Rotation paths and how fast each direction turns (degrees each step):
Each turn is a multiple of 5 degrees from 10 to 175, or 0.
Each row of a path follows its step; steps can be skipped.
Path 1:
step 0: [-10   3  -6 -11   7   2  12  -9  -3   6  -1   8  -2  -6 -10  12  -3  -8
  -5   6   2  14   9  -8   1   8  -5  12  -9   1   2  -7   9  -1 -10  -3
  -9  -1  -1   7   9  -2   3  -2   2  -5  -6   3   1  -4   7   2  -7   4
   5  -5  -5 -14   5]
step 1: [ -1  -2  -8   2  11   0  -1   1   2   2   2  11   3   8  -6  -7  -7 -13
   6 -10  11   5   3   0  -2   7 -12   4   4   6   3 -10   2  -3   2  -3
 -13   3   6  14  -6   3 -13 -10   2   5  -3   8  -9   9  -9   1  -5   3
   3  -2 -13  -7   4]
step 2: [  8  -6   8   0  12  -4  -4 -10  -6   5   5   2   8 -11  -3   2   1 -13
   2  -2  -4  10  15  -2  -7   1  -1  -1   8   8   9  -6   4  -2 -12  10
  -6   7   2  -2   8 -13   0 -14   3   5   5   2 -10   0   8   0  -6  -6
  -7  -3  -6  -7  -4]
step 3: [  5   5  -2   6  -3  -5   4   4  -3   0   3  -1   2  -2  10   7   1 -11
   3 -12  -2  22  10 -10   4   4  -9   9   1   4  14  -3  10   1  -2  -4
   5  -6  -3  13   4   0  -3  -5   3   0 -15   2  -7   1   5   8  -4  -2
  13  -1  -2  -6   8]
step 5: [ -1  -3   8  -8  -2  -4  -7   4  -6   7   9  12  -1  -2 -12  -1  -3  -9
  11  -2   4  15   5 -12  -6   6  -5  -6   1   3   6 -13   6  -1 -12  -3
  -8   1   6   5   1  -9   4   5   7   8 -16  -2   7   1   2   0   1  -1
  -4   1  -9 -10   0]
step 7: [ -9  -6  -4   5   7   2  -5   0   0  -5   1   6   7   8  -4   0  -1 -17
  -7  -5  -6  13  12  -4  -9  -6  -3   2   4   3  14 -16   4   0  -6  -3
  -3  10   6   6  -6  -3   9  -9  -4   4   3  -4  -3   0   6  10  -4  12
  11   2  -9   0  -2]
step 9: [ 14  -1   4   0  10  -2   9   5  -5   7  13   3   3   5  -5  -3  -6  -4
   1 -12   5   0  11  -7   2  11   2   4   1  -2  14 -11   5   2  -2   0
  -6  10  -1  14  -3   8  -5  -6   4   4   4   3   4   8   1   4  -4   0
   5   0 -12  -8  15]
step 10: [  6  -1   9  -9   9   4 -14  -2   3   1  10   6  17   4  -4   3  -6  -9
   2  -2 -10  18   9   3  -3   3 -12  -2   1   8   2   3   6  -5  -6   7
   3   6   0   2  -4  -6  11  -2   8   3   0   9  -4   4   2   9  -6  -2
  -1  -1  -3 -12   4]
step 11: [-10  -1   1  -1  -5   2  -5   7 -11   9   3   3 -10  -5  11   0   4  -8
  11  -8  -3   9   2  -6   4   4  -7  11   2   5  17  -5   8   0  -6  -3
  -2  12  -3   9  -1 -11   6   4  -3   4  -4  10  -4   0  10   6  -3  -3
   8 -10  -5  -5  10]
step 13: [ -2   1  -2  -6  -9   6  -7  -1  -7   5   6  11   3  -8 -13   4 -11 -12
   3  -9  -1   4   8   5  -6   3  -5  -3  -2  12   3 -12   8   0  -8   0
  -8   6   2   4   8  -3   4  -4   0  -5  -6   2   2  11   1  -3   1  13
   4   5 -14 -13   8]
step 15: [ 8 -9 11  4  2 13 -1 -3 -6 -4  7  2  7 -7 -7  5  1 -6 -6 -7  2  5 15  0
 -3 -3 -3  3  0  4 20 -1 12  5 -2  1 -5  0  4 14 -1 -3 10 -4 -6  3  3  1
 -7 -9  4 17 -5  4  7  3 -5 -3  2]
[-1 -3  2  0  1  0 -2  2  0 -2 -3  4 -1 -1  1 -1 -3 -3  1  3  2 -2 -3 -3
 -2  3 -1 -1  0  0  1  0  0 -2  0 -2  0 -1  2 -1 -2 -2  0  1 -1  2  2  3
 -2 -4 -1 -1  0 -1  2 -3 -1  3  1] => 110
[ 0 -2  0  2 -3  2 -2 -1  0  1  1 -2  2  0  4  0  1  0  3 -1  0  1  0 -2
  0  0 -1  0  2  2 -2 -2  0 -4  2  2  0 -1 -2 -3  3 -1 -1  0  1 -2 -2  3
  2  2  2 -1  3 -4  0  1 -1  0  3] => 45
[-1 -2  1  0  2 -3  2 -1 -5  2 -1 -1  0  0  2  0  1 -2 -3  0 -3  1  0 -2
  1  0  5 -3 -1  2 -4 -1 -1  0  0  1 -1  4 -1  0  1  1 -2  3 -2  0  1  0
  1 -1  1  0 -3  1  1 -2 -3  1  1] => 155
[ 0  3  1 -2 -3  2  1  1  0  1 -1  0 -2 -5  0  0 -5  2  0  0 -3  3  2 -3
 -1 -1 -3  0  0  1 -2 -2 -1  0 -3  2  2 -1  1 -2  1 -2  0  1  0 -1 -2 -1
  0  0  0 -2 -2  2  0 -3  2  0 -1] => 135
[ 2  1 -1 -2  0  0  1 -1  0  2  1  0 -1  0 -4  0 -4  0  0  1  5 -1  1 -2
  2  3 -1 -3  2  0 -3  1 -4  0 -1 -2 -2  2  1  0  1  2  1  0  0  0 -2  2
  2  3 -2 -2  4 -1  1  1 -2  0 -1] => 90
[ 0 -1  0 -1  1 -2 -1  1 -1  3  0 -1  0  0 -1 -1  4  0  5 -1  2 -1 -1  0
 -3  1  0  3  3  2 -1  2  0  3 -3  1  0  2  1 -1  1 -4  1  2 -1  1  0 -3
 -1  1  1 -1  3  0 -1 -2  1  4 -1] => 120
Path 2:
step 1: [  0   4   4   4 -12   9   8  -5  -2 -13 -10  12  -3   8   1 -15   2   3
   6 -12  -4  -2   9   6  -2   1  -7   5  -7   0   3   5   7  -3  -2   6
   3 -11   2  -5 -14 -11  -7   4   3  -1  10  14  -3   0  -5  -5  11   8
   9   0   0  -5   4]
step 2: [  4   9 -10  -7   1  14  11   1  -2  -7  -6  13  -5  -7   3  -8  -6  -1
  11  -7  -1   9   5  12   6   5  -9   8  -4   2  -1  -2   9   3   3  15
  -9   1   1   8  -3 -18   0  -1   2   8   5  -2   2   3  -1  -4  14  -8
   4   1   0  -4   4]
step 3: [  2   2   2  -2  -9   7  16  -6  -3   4  -2   8   0  -3  -9  -8  -9   1
  -2  -5  13   0   9   4 -10  13 -13   4  11   2   4  -8  -1   7   6  11
  -9  -3   0   4 -11 -10  -3  -4  -7   5  -6  -5  12   6   1  -5   5  -6
  -9   6  -5   2   7]
step 6: [ -3  10 -13  11  -7   9   3  -4  -9 -13   5  10 -10  -4 -10 -10   0  -4
 -13  -3  -2   3   0  -1   2   5  -9  -5   2  -4  -3   2  -1   3  -5  -5
  -8  15  -4   3   3  -4   4  -8 -11   8 -15  16  -3   1   1  -1   2  -3
  -5   1  -2   0   8]
step 8: [  8   2   5  -8   3   4  -7  -8   3 -11   0   9 -14   0 -10  -1  -9  -6
  -4 -16 -10   6  11   2   6   7  -8  -1  -4 -13  -4   3   8  13   6   0
   3  -7   2   5   5  -9   5  -4  -7  10   3  -2  -8   4  -1   5  13   0
  10  -4  -2  -8  -5]
step 9: [ -1  -6  -9   6   0   2  -4 -11  -6 -10 -11   1  -7   5 -18  -2  -8   0
  -4 -11   7  -1  -5   0  -5   5 -11   1   1 -11  -6  -7  11  10   8   7
   3 -12  -1   9 -11 -13   1  -5  -1   5  -5   2   3   5  -5   3   7  -1
  -3  -6 -11   2  -5]
step 11: [  9   8  -4   2  -2   5  -4  -5   5   2 -20   4  -6  -3   5 -13   7 -20
  -1  -8   2   1   1   2   1   8  -3   2   1  -2  -2   2   1   4   1  11
   0  -6  -1  -7  -1  -3   8  -5   0  11  -3  -9  11  -7  -7  -2  -1  -9
   5   6 -17  -9   7]
step 12: [  5   2  -2  14  -4   3  -2  -5   3  -1 -12   4 -10 -13  -2 -19  -2  -8
 -11 -11  11   2   7   9  -7  15  -5  -8   6   7  -2  -3   2  -3  -2   5
   2   3  -2  -2   0   1   8  -6  -6  10  -1   6  -2  -6   6   6   1  -6
  -8  -1   0 -13  -4]
step 13: [  4   5  -5  20 -10   6  -2   4   3  -5   6   2 -10  -8  -6 -11   8   6
  -5  -8  11  -5   7   7   0   9  -6   1   4  -1  11   0   4   9   2  -6
   1   4  -5  -3 -11   2  -1  -1  14   6   7   6  -4 -12  -8   5   6  -6
  -1  -4  -9  -8   1]
step 14: [  7  16   6  -5  -1   8   4   3  -6  -1   7  -1  -7 -10   8  -6   0  -6
  -7  -3   8   0   7  -2  14  10  -8  -6   5  -4  -2   3   4  16   3  -2
   0   8  -3   3 -13   0   0  -7   3   9   1   2  -8  -7  -7  11  14   2
  15  -4  -6  -3   2]
step 16: [  4   1   9   5  -5   5   6  -6  -3  -9   0   8   1  14  -6 -24   4   1
  -8 -13  -2  -3  -7   0  -6   7 -13   4  -6  -5   1   1  -6   7  -2   4
  10  -7  -2   3  -8   4   6  -1  -3  -1   3   3  -2  -4  -3  12   6   3
   9  -9  12   4   8]
[ 2 -1 -1  3 -1  1  1  1 -1 -2 -1 -2  2  1 -3  0  1  1 -4  0  0  1  0 -1
 -3  1 -2  3  0  1  3  3  2  0  0 -3  1  1  2  3 -3  3  0  2  0  0  0  0
  1 -2  1 -1  1  0 -5  1  3  4  1] => 115
[ 1  3  0  0  0  0  2 -1  1  3  2 -1  1 -4 -1  0  5  0 -1  0  2  0  2  1
  0 -1  0 -1  1  1 -2 -1  0  4  2  1 -1  2 -6 -1  0  0 -3  1 -1 -2  0  1
  1 -3  3 -1  0 -2 -1  1  3 -1  1] => 40
[-2 -1 -2  1 -1  4 -1 -3 -1  3  0  0 -2  0 -3  0 -2  2  1 -2  3 -1 -2 -1
 -2  2  2 -4  1  0 -3 -1  0 -4  0 -1  1  3  0 -2 -2 -1 -1 -3 -2  0 -1 -2
  0  0  2 -1  1  3 -1  0  1  1  1] => 120
[-1  0 -2  3  1  0  0  3 -1 -1  1 -2 -1 -2 -2  1  2  0  1 -2  1 -1  0  2
  1  0 -2  0 -3  3 -2 -1  5 -2  0  0  3 -1 -1  3  0  0 -3 -1  2 -3  0  4
  1  1 -2 -1  1  3  2 -2 -1  0 -2] => 90
Path 3:
step 0: [  0   5   1   3   6  -7   2 -16   4   3   7 -17   8   3   6  -9   3   6
   6  -5  -6  -4   6   1   5   4  -5   0 -10  13  -8  12   4  -6 -21   3
   4  -7   0   6  -3  13  -8   2   8  -5  -7  -5  -3  -5  15   1   0  -4
   1  -5   4   9  -6]
step 1: [ -6   4   0   3   6   4  10   0  -7   1 -15  -5  -9  -6   2   5  -4 -18
   5   9   3   1   6  16  -4  -4  -8  13  -3   1  15   7   7 -10  -3  -1
 -15   9   2   7   0  13   8   6  -7   5  -9  -3   0   4   1   1  -6  -2
  10   7   6   3   1]
step 6: [  1   3   6   0  -1  -9  18   9  -6   0  17   6  -2   2   2  -3 -18   2
  -5  -7   3   1   0  -1   3   5 -11  -5   9 -13  -9  -3   8  -1   8   2
   4   3  -7 -10  -4  -2   0 -10 -11  -5 -11   1   4   0   2   5  -6  -3
  17 -10   6   2   8]
step 7: [ 10  -3   3  -3  -5   0  -1   4   7  -9   0  -3  -2  14   6   4  -3   0
  11   3 -15 -14  -5   1   7  -2  -2  -5   9   4 -11   5   8  11   2   0
   5   0  -4   6   4  13   0  -4  -8   5 -13  14 -15  -4  -1 -10   5   0
  -9   6   3 -16   3]
step 8: [ -3   2 -14   8   8 -10   5  -2   7   3  -1  -2  -1  -5   2  10  11   7
   7  -4  -7 -14  -1   0   1   5  -3  20   7   2 -21  -9  -4  -3  -7   1
   2   5   1  15  10  -4   0   3   1  -6   5  -8   4   4   7   6  -2  -4
   6   5  13   0   5]
step 9: [  9  -3  -9   3   1  -1   4  -2  -2 -10   3   6   9   0   7   5   0  -1
  14  -5  -1  16  13  11  -1  -7  -5  -4  -8   5   7  -3  -1  -8   1   6
   7   0   1  -1  17   9   5  -6 -11   6   0  -6   9   7  -4 -12  -6 -18
   2  11  -1   8   2]
step 10: [  0   1   2  -2  -7  -2   3  -2  -7  -3  -4  -5  -1  -7  -6   2  12 -11
  -2   0   5   3  -8  -8   6  -2  -8  -6  11   4  -9  15   2  -8  -1   1
  10   8   0  -2   8   9   8 -14   6   1  -6 -13   6 -13  10   0 -18   3
   0  -5 -14  -5  -9]
step 11: [ -3   2  13  -2  16  11   9   2   2   7  -9   8  -2   3  -8  17   3   2
  -3 -10   8   6   0   1   4   0  -1   1   0 -13  -4   6   4  -2  -9   8
   3   4  -4   8   7   4   4   2   1  15  -5  10  -6   9  -4  10  12   1
   0   6  -4  -4 -18]
step 12: [ -3  -9  -3  -3   2 -12 -12  18   9  16  15  -2   4   6  -1   6  15  -4
   3  -4   2   0   3   7 -10   3   8   0 -15   0  -2  -5   0  -6  -5 -10
  -4   0  -9  -4  -1   5   4  -1  -3  -7   2   2  -7   8   7   0  -9  -1
  -4  -6  -3  -6 -14]
step 13: [-10   1   4  -1  -7   7   4  -2 -17 -10  11  -6  -1  -3   6   3  -3   9
   4   0 -14  13   7  -1  -3 -11  -7  -5 -12  -9  -5   4  -1  -5 -15  -6
  -8 -10  -1   2   0 -12  10   8   3  -2  -3  -2  -9   3   2  -2 -14  12
   3   0   5   4  -2]
step 14: [ -2  -3  12 -16  -3   1   3  -1   0   2   2  -5   2  -4   6   6 -10  -2
  -4  -5  -2   0  -5  11   0   8  -1  -3  -4  -4  -6   7  -4  -3  21  -7
 -24   9  -3   4   1  -2   8 -18  -4   5  -4   5  11  -6  10   1   4   8
   3   9   0   2   7]
[ 0 -2  0  1 -2 -2 -3 -2  3 -1 -3  2  1  2  2  2 -1 -2 -1  2 -1 -2  1  1
  2 -3 -2  3  2  0  1  1  1 -4  0  2  1 -1  1  2  0 -1 -1  1  1  1 -3 -2
  4  2  1  1 -1 -3 -1 -1 -1  1 -2] => 45
[ 0  0 -2  0  3  2  4 -4  2 -1 -2 -2 -1 -1  4  0  0  0 -1 -3 -1  1  1 -1
 -1  0 -3  1  1 -3  1 -1  2  3  0 -1  1  0  2 -2 -1 -1  1  1 -1 -3  1 -1
  2  4  3  2  1  4  1  0  0 -1 -3] => 140
[ 2  1 -3  0  1 -2 -3 -4 -3  1 -2  1  1  3  0  2  2  0  0 -1 -2  2  0 -1
  0  2 -1 -2 -3 -1  0  0 -1 -1 -1  0 -3  0  0  0 -3  2  3  0  1 -1  0 -3
  2  1 -2 -2 -2  1  1  0  3  3  3] => 85
Path 4:
step 0: [ 18 -12  -5  -3   5   2   7 -15  -8   7  -6   3   1   0   6  -3   5   0
   4  -8   5  -7   8   4  -1   3  -4   3  -8   8   6   2  11  10  -1   2
  -1   2  -3  -6  -1   0   3  -6   9  12  11   9  -9   2   2   0  -9   6
   6  -6  -1   1   5]
step 1: [  9  -8  -7  -7   3  -6  17   0  -6   6 -11   0  -4  -2   0   0  10   2
   4  -2   8  -1   0  13   9   6   4   8   5   5   0   8  -7   1  -7  -3
  -1   0   2   1   6   1  -3  13   9  -1 -11  13   3   0   1   6  -3  -1
 -11  10  -7   3  -4]
step 2: [ 13  -2  14   7   8   5  15   9  -8  -4  11   4 -11   0  -3   4  -1   7
  -9   2   8   6   1  -2   4  13   4  -3   9   1   2  14   6  -4   3   3
  -1   0  -6  -4   1  -7  -3  -1   7   1  -8  -5  -3  10  -7  -1  -2  -5
   4   8  -7   0  -1]
step 3: [  9   1   7 -11  15   7   2   0  -3   6   0   9   0   4  -6   7  -2  -1
   2   6  -1   8  -1   4   1   4   2   9 -11  -1   2  10  12   9   2   2
   3   7   5 -10   3  -2  -7   0   1  12   2   3   6  -3 -11   0  -9  -8
   5 -18   0   1   5]
step 4: [  3 -10  -5  -9   7   3   6  -9   2  -4  -5   8  -5   4   1  -8  12   0
  15  -6   7   1   6  13  -1   0   2  10   3   7   3   9   2   1  10   5
  -5  12   8  -5   1  -3  -4  -2  -1   7   2   6 -13   2  10 -10  -5  -3
  -4   5   3   7   6]
step 5: [  9  -5   3  12   6 -16   8   0  -9   3  -6   7  -8  -2  -6  -4  -1   6
   3   0   3   3  -3  10   5   6  -1  -3  -8   7   3  15 -12  -2  -2   6
  -2   0  -9 -10   4  -4  -1   3   0   7  -6   9  -5  -1   6   5  -7  11
   3  12  -4   0  -1]
step 7: [  2  -3   6 -12   6   9  14  -2  -6  -3   0  12  -1   2  -1  -1   8  -1
   0  11 -16   4  -2   2   6   2   9   6   1   5   3   4   1   0   7  -2
   9   6  -1  -2   1   2  -4  -4   9  12   5  10   1   3  -1  -5  -3 -15
  -6  -2 -14   6   6]
step 9: [ 10   5   2  -7  12 -13   6  -4  -2   3  11   5 -14  -1  -6   3  -4   0
  10  12   6  -3   0   6  10   2   0   2  -8   2   0  14  -2   4  -4   2
 -10  -3   1  -5   0   6  -5   4  -1   0  -2  -7  -4   3   8   3 -12  10
  -5   1   5   5   9]
step 10: [  1   1   6  -6  -1   0   2  -6  -9   0  -3   3  -6   9   5 -15  -1 -10
 -13   3   0   9  -5   7   4  14  11   0   1  -2  12   8   4  -5   8  -6
  -3   2  -2  -6   7   6 -12   0  -8   8   1   2  -2   8   8  -1 -14  -2
  -4   7  -2   0  -2]
step 12: [ 15  -4  -5  -3   6   2   2   8 -16   5   1   5  -5 -14   1   8  -1  -6
  11   2  -3  -4   0  17   4  10   0  -1  -4  12  -3  -2   1   5   3   0
  -2  -3  11  10   1   1  -2  -8   7   2  -5   1   1   6  11  -4  -4   1
  -7  -4  -5   3   9]
step 13: [  8  -3   8  -6   1   5   9 -14  -1   2   5  -3 -11  -2  -3  -2  -6  -2
   3   6   1   6  10  -2  10   4  11   7  -3  12   5  12  -5   1  -1  -3
   1 -12  -5   1   2   2  -1  13   2  -1  -1   0   4  20   7  -2  -7   2
  -2   5  -2  -2   8]
[ 0  0 -2  3  1  2  0 -3  2 -1 -2  1  0 -2  0  3 -2  0  3  3  1  1 -2  1
 -2 -2  0  1 -2  1  1  0  3  0  3  0  1 -1  4  0  0 -3  3 -4 -1 -1  0  1
  2  1  0 -3  1 -2  1 -2 -3  2  1] => 85
[ 0  0  1 -1 -3  2  1 -6 -3  1 -2  0  1  3  2 -1  3  0 -1 -1 -1  2  4 -1
  1  0  1  1  0 -2  0  0 -2 -2  1 -1  2  1  3 -2  1  0  1  1  0 -2  2  0
  1 -2  0  0  1  2 -1 -2  0  5 -2] => 110
[ 2  0 -1  1  1  1  0 -1  0  0  2  2  0  1 -2  3 -4  0 -1 -2  0  2  2 -1
 -1  2 -4 -1  0 -2 -1  1 -2 -2 -1 -2  3  0  0  0 -1  1  3 -4  1  2 -1  1
 -1 -2 -3  1 -2  4  6  1  1  0  0] => 125
